Small tables with named rows and columns. After each table, cells are looked up by row and column.

bubisa =
	koz	kurim	gogozu	nuzog	zuzipi	dekage	fegi	siruguv	pafefom	derop
tasar	71217	15711	15369	45892	12688	71902	38927	14580	36569	28509
bap	62254	28096	36167	75367	26594	71051	56176	17372	9933	12438
muk	16672	68268	71090	21397	68494	21681	53031	57173	31637	55106
beresa	55254	34757	31211	35431	21854	61100	14669	60310	57691	14779
kap	6261	74083	71945	9836	63977	5600	46559	38767	61085	72678

kap, dekage => 5600
muk, koz => 16672
bap, kurim => 28096
beresa, zuzipi => 21854
tasar, pafefom => 36569
tasar, siruguv => 14580
muk, fegi => 53031
muk, siruguv => 57173
tasar, fegi => 38927

darog
|  | rem | fevu | mugetal | depufu | masukon | bivef | kuf | fuv | vitazeg | mafafel |
|---|---|---|---|---|---|---|---|---|---|---|
| sar | 114 | 133 | 34 | 144 | 81 | 74 | 160 | 104 | 145 | 155 |
| sipe | 154 | 120 | 146 | 121 | 145 | 133 | 101 | 146 | 136 | 146 |
| rur | 188 | 137 | 118 | 148 | 118 | 70 | 130 | 90 | 69 | 86 |
| sab | 91 | 110 | 63 | 108 | 80 | 117 | 99 | 100 | 151 | 205 |
| taza | 106 | 66 | 119 | 70 | 157 | 77 | 111 | 112 | 119 | 139 |
| pasasup | 120 | 77 | 117 | 82 | 152 | 79 | 117 | 110 | 98 | 118 |
| dolutaz | 87 | 117 | 122 | 92 | 91 | 117 | 101 | 85 | 89 | 96 |

What is the mugetal of sipe in darog?
146
What is the fuv of sab in darog?
100
What is the vitazeg of dolutaz in darog?
89
What is the masukon of sipe in darog?
145
What is the rem of taza in darog?
106
What is the depufu of sar in darog?
144
What is the kuf of sar in darog?
160
What is the depufu of dolutaz in darog?
92
What is the mafafel of taza in darog?
139
What is the vitazeg of rur in darog?
69
What is the fevu of sab in darog?
110
What is the kuf of dolutaz in darog?
101
What is the vitazeg of sab in darog?
151
What is the kuf of rur in darog?
130
What is the fevu of sar in darog?
133
What is the fuv of sipe in darog?
146
Which row has the largest mafafel? sab

mal:
|  | sodupo | vatade | mesaf | lem | lodip | vab | bif | fipem |
|---|---|---|---|---|---|---|---|---|
| gelevi | 6217 | -41856 | -62871 | 69983 | 34260 | -30300 | 49471 | 51019 |
| murizi | 15267 | -59831 | -94115 | 95984 | 36278 | -52914 | 68685 | 69036 |
| kuv | 29204 | 40185 | 50916 | -10656 | -3679 | 31726 | -1534 | -10988 |
| mati | 39502 | 13048 | 4209 | 32473 | 4400 | 385 | 25871 | 16236 |
| rukev | 35275 | -16815 | -40280 | 64165 | 16098 | -26419 | 47621 | 41938 |
| zaf | 714 | 48842 | 70235 | -38652 | 2685 | 50545 | -20821 | -18169 |
| zufon | -16660 | -1851 | 15515 | -4383 | 22560 | 26243 | 1140 | -111 |
| lin | -17441 | -10011 | -13387 | 29369 | 37364 | 7951 | 15851 | 28402 |

bif of murizi: 68685
lodip of zufon: 22560
vatade of murizi: -59831
lem of gelevi: 69983
mesaf of kuv: 50916
sodupo of murizi: 15267
lem of rukev: 64165
bif of mati: 25871
lodip of lin: 37364
bif of kuv: -1534
mesaf of murizi: -94115
lem of zufon: -4383
mesaf of rukev: -40280
Which row has the largest sodupo? mati

